(in the rows, 100 means zero)
Where one turn sends some rows of the set: a few examples, then the rows asked:
K408: [ 84, 103,  97,  92, 106, 109, 103,  86,  79, 113, 124, 127,  96, 106,  71,
  97,  91,  53, 103]
K446: [118, 106,  81, 148,  99, 108,  89, 103,  77, 111, 106,  93, 108, 108,  92,
  95,  99,  58, 117]
K946: [ 99, 102,  90,  74,  98,  94, 106, 111,  94, 104,  65, 118,  85, 109,  97,
  97,  83, 122,  95]
K777: [103, 105, 108, 153, 119, 100, 111,  93,  90, 104, 118,  82, 107, 101,  83,
 102, 111, 104,  71]
K992: [123, 108,  82, 148, 101, 110,  91,  94,  79, 101, 100,  95, 111, 111, 101,
  90, 104,  61, 112]
K437: [107, 105,  94,  67, 100,  88, 123, 109, 100,  96,  81, 109,  82, 108,  87,
  93, 109, 120,  91]
K18: [ 83, 122, 101,  96,  99,  98, 129, 139,  93, 101, 123, 100, 107, 104,  99,
  96,  97, 143, 110]
K59: [ 90, 100, 125,  69, 101,  96,  94, 103,  89, 108,  94,  99,  97, 102, 134,
  77,  79,  91, 121]
K454: [ 92, 109, 130,  58,  89, 106,  89, 110,  96, 114, 112,  85, 115, 100,  86,
  97, 117,  86, 128]
K556: [103,  97, 105, 128, 102,  94,  61, 127,  82, 105, 146,  83, 122, 104, 104,
 101,  90, 109, 107]
K887: [114,  97, 108, 124, 106,  95,  74, 111,  83,  84, 145,  84, 124, 110, 118,
  88, 106, 114,  97]
K470: [ 82, 117, 100,  95,  95, 110, 118, 137,  86, 103, 118, 102, 120, 105,  87,
 101,  99, 146, 116]
K558: [109, 105, 109, 124, 101,  90,  69, 122,  92,  94, 152,  79, 122, 107, 106,
  98, 109, 108,  98]
K883: [122, 116,  84, 146,  99, 103,  94,  97,  89, 100, 107,  91, 109, 111, 100,
  92, 111,  57, 107]
K802: [ 94, 109, 128,  50,  93, 101, 100, 101,  91, 106,  81, 110,  95, 102,  93,
 100,  82,  98,  97]
K341: [ 79, 124, 101,  98,  93, 114, 109, 131,  91,  97, 105, 107, 126, 109, 101,
 101,  92, 149, 111]
K980: [ 84, 120, 101,  95, 102, 110,  95,  74,  97,  96, 110, 131, 103, 113,  95,
  95,  93,  55,  87]
K244: [108, 103, 111, 149,  88, 104, 115, 111, 106, 104, 125,  76,  86, 110,  80,
  91, 126,  96, 107]
K424: [ 84, 118, 100,  95, 105,  98, 106,  86,  97, 107, 125, 124,  89, 107,  86,
  96,  92,  49,  91]
K581: [100,  99, 106, 158, 121, 105, 103,  89,  83, 103, 105,  90, 110, 104,  96,
  99,  94, 110,  71]
K861: [ 94, 100, 105, 159, 117, 110,  90,  96,  80, 116, 104,  90, 116, 102,  82,
 111,  88, 108,  80]
K113: [ 96, 106, 128,  47,  95,  98, 109, 105,  90, 109,  92, 104,  91, 100,  82,
  99,  92,  95,  99]
K754: [118, 115,  83, 146,  97, 101,  92, 105,  88, 110, 111,  89, 105, 107,  92,
  98, 107,  54, 111]
K909: [100, 112,  94,  65,  90,  93, 110, 119, 105, 109,  85, 104,  91, 106,  64,
 109, 113, 116,  97]
K309: [ 96, 108, 128,  49,  96,  95, 108, 102,  93, 104,  88, 107,  88, 101,  94,
  95,  86,  95,  95]
K502: [ 97, 105, 107, 155, 114, 105,  98, 101,  87, 116, 117,  81, 114, 100,  68,
 115, 104, 103,  78]
K814: [ 96,  95, 106, 160,  87, 125,  83, 101,  90, 107,  87,  97, 103, 116, 103,
  92,  85, 108, 113]
K830: [108, 100, 110, 157,  94, 108, 111,  97, 102,  90, 102,  89,  87, 116, 117,
  78, 105, 103,  99]
K150: [ 92, 109,  92,  72,  90,  99,  93, 120,  99, 116,  70, 113,  94, 106,  73,
 114,  88, 119, 101]
K368: [ 81, 129, 103, 100,  96, 101, 119, 132,  99,  95, 111, 105, 113, 108, 114,
  95,  90, 145, 104]
K297: [108,  88, 105, 128, 107,  98,  66, 116,  73,  95, 139,  90, 124, 107, 116,
  91,  88, 116, 106]
K541: [ 81, 110, 126,  68,  88, 107,  70, 110,  96, 121,  92,  96, 114, 101, 108,
  99,  84,  89, 128]
K435: [ 85, 106,  98,  93, 102, 121,  93,  74,  80, 102, 109, 134, 110, 112,  79,
  96,  93,  60, 100]
K194: [101,  99, 128,  59, 101,  94, 112, 102,  91, 101, 115,  88,  97, 102, 111,
  75, 113,  89, 121]
K134: [ 93, 107, 128,  48,  92, 104,  99, 103,  88, 110,  87, 106,  97, 100,  81,
 103,  88,  97, 101]
K615: [ 96,  98, 108, 153,  81, 122,  87, 116,  94, 121, 110,  82, 103, 109,  66,
 106, 106,  99, 122]

K408 goes to K435
K437 goes to K909
K754 goes to K446
Now these:
K18 goes to K470
K887 goes to K558
K615 goes to K814
K59 goes to K194
K581 goes to K777
K802 goes to K309

Where one turn sends some rows of the set: a few examples, then the rows asked:
K16: [ 87, 123,  84, 104,  90, 113,  87, 123, 122, 128,  87,  94, 123,  70, 128,
 110,  94, 114,  83,  92,  90,  88,  73, 124, 102,  98, 129, 116, 104,  75,
 124, 100,  98, 113,  97,  84]
K17: [ 97, 118,  82, 103, 101, 106,  83, 124, 103,  75, 109,  97,  92,  64,  88,
  91, 131,  86, 123,  83,  81, 108,  65,  97,  97, 110,  87, 105, 106,  55,
 114, 123,  82, 103,  92, 105]
K954: [ 85, 121,  95, 104,  83,  78,  91, 118,  86,  73, 112,  87, 105, 102, 113,
  97, 109,  87,  90,  64,  98, 119,  89,  73, 114,  90,  95, 112, 123,  87,
 110,  85, 110, 115,  72,  83]
K956: [ 90, 119, 109, 108,  79, 101,  96,  85, 101,  90,  87, 104,  89, 103,  86,
  88,  74,  83, 100,  98,  33, 105,  97, 102, 105,  78, 102, 106, 114,  72,
 121,  84, 109,  78, 103,  89]
K713: [104,  95,  96, 104, 110, 101, 107,  68,  99, 120,  66, 125, 111, 102, 116,
 126, 125,  85, 102,  89, 103, 117, 130,  90,  89, 104,  87, 111,  92, 105,
  81,  87,  87,  91,  74,  71]
K42: [ 87,  90, 107, 139,  56, 112, 105,  98, 110, 115, 119,  78,  97,  84,  87,
  85, 112, 109, 105, 118, 123,  83, 131,  83, 112, 101,  90,  79, 103,  80,
 103, 110,  96,  99, 114,  97]
K163: [ 92, 110,  86,  93,  82, 121,  76, 111, 109, 106, 117, 104, 128,  56, 112,
  99, 104, 110,  99, 135,  76,  94,  84,  90, 111, 134,  79, 109, 131,  97,
  94,  93, 110, 112, 127,  99]
K542: [ 87, 121,  95, 130,  87, 102,  85, 107, 135, 117, 109, 107, 116,  85, 116,
  64, 124,  89, 119,  83,  93, 100, 101,  66, 115, 114,  90,  73,  89,  76,
 140, 103,  97,  81,  72,  96]
K903: [ 97, 117, 107, 106,  89, 111,  97,  71, 129, 106,  89, 117, 113,  70, 106,
  61,  98, 115,  84,  62, 107,  93, 113,  99,  93, 104,  79, 117, 109, 117,
  88, 104, 101, 133, 120,  87]
K629: [128, 105, 118,  98, 107,  69,  80,  80, 100,  94,  63, 106, 103, 111, 121,
  81,  85,  96, 112, 125,  80, 103,  82, 111,  88,  87,  67,  90, 116,  74,
 113, 112, 100, 117,  95, 114]
K372: [127, 117, 102, 103, 111,  74, 108,  83,  89, 119,  87, 122, 115,  84, 117,
 109,  85, 115,  89, 130,  72, 114,  94,  57, 110,  98, 106,  92, 112, 110,
  90, 108, 120, 102,  94, 113]
K19: [122, 108, 113, 129,  72,  93, 112, 102, 102, 123, 106,  92, 125,  70,  92,
  75, 105, 116,  87,  71,  95,  84,  92, 102,  87,  82, 111, 100,  94,  81,
  89, 131, 100, 104, 102, 120]
K735: [ 92, 102, 107, 103, 112, 146, 112,  79, 122, 112,  98, 105, 137,  77, 126,
 120, 130,  86, 113, 116, 100,  92,  98,  77,  73,  79,  74, 107,  98,  66,
 122, 101, 118,  74, 115,  94]
K40: [101,  73,  93, 105,  81, 103,  93,  75, 116, 103,  97, 112, 102, 114,  75,
  84,  99,  51, 108, 100,  63,  94, 111, 106, 105,  92,  82,  89,  96,  90,
  94,  99, 118,  59,  99,  92]
K668: [ 88,  91,  69, 116,  78, 106, 103,  92,  83, 106, 123, 110, 118,  92, 160,
  94,  93,  60, 108, 111,  87,  87,  87,  91, 102,  76,  94,  98,  85,  95,
 120, 121, 102,  83, 109, 105]
K398: [111,  85, 101,  75,  70, 117, 117, 106, 132, 106,  89,  97, 122,  83, 135,
 114, 115, 104, 100, 110, 122,  95,  90, 105, 103, 113,  70, 119, 143,  96,
 116, 101, 121,  96,  82, 111]
K28: [100, 125,  61, 108,  77, 110, 114,  92, 138,  94,  96, 130, 133,  81,  96,
  81, 126, 119, 127, 104, 106, 115, 106,  78, 111, 119,  96, 107, 113,  89,
 128,  91,  95,  75,  68,  98]
K473: [ 83,  82,  99, 109,  93, 110, 100,  86, 119, 102,  92, 101,  49,  89, 139,
  99, 111,  76, 120,  94,  90,  98, 109, 103,  96,  94,  90,  98, 105,  85,
 118, 128,  77,  62,  95,  91]
K101: [105, 106,  92,  82, 107, 107, 126,  61, 118, 114,  82, 117,  77,  76,  96,
  84,  93,  93,  93, 103, 127,  77,  93,  77, 102,  87, 103,  97, 101, 108,
 131, 127, 107, 119, 126, 101]
K974: [ 99, 108,  86, 126, 136, 103,  86, 101, 142,  70,  88, 107,  98, 103,  96,
 104,  96, 108, 107,  93,  97, 131, 104,  84, 125,  87,  96,  97, 109,  85,
  81, 117, 136, 104,  90,  80]
K583: [110,  99,  94,  83, 122, 100, 114,  51,  98,  84,  92,  99, 123,  98,  88,
 112, 124, 104, 106, 130, 116,  96, 105,  73,  67,  78,  85, 114, 117,  82,
 106, 102, 108,  77, 114,  90]
K918: [111, 104,  64, 118, 117, 118,  98,  67,  98,  85,  87,  95, 135, 118, 106,
  99, 116,  90, 131, 104,  98,  89, 122, 100, 125, 134,  78, 105, 101,  90,
 111, 117,  99, 110,  93,  74]
K676: [ 89,  95,  79,  96, 101,  79,  64,  98, 123, 129,  91, 113, 117,  88, 131,
  93,  93, 103,  92, 128, 101,  90,  72, 120,  75,  77, 123,  99, 112,  86,
 107,  94,  95,  78, 113,  89]
K47: [ 93,  95,  88, 106,  78, 104, 106,  91,  97, 103,  84, 117,  88,  90,  56,
  98, 107,  67, 102, 111, 123, 100, 103,  96, 100,  79,  86,  87,  73,  78,
 100,  96,  95, 135, 111,  89]
K24: [ 97, 121,  86, 108,  99, 107, 106,  92, 130,  65,  83, 120,  98,  76, 125,
 103,  76, 135,  96, 124, 100, 133, 100,  93, 105,  73,  84, 121, 116,  94,
  89, 110, 116, 124, 106,  98]

K974 goes to K676
K542 goes to K40
Now these:
K398 goes to K954
K713 goes to K372
K19 goes to K42

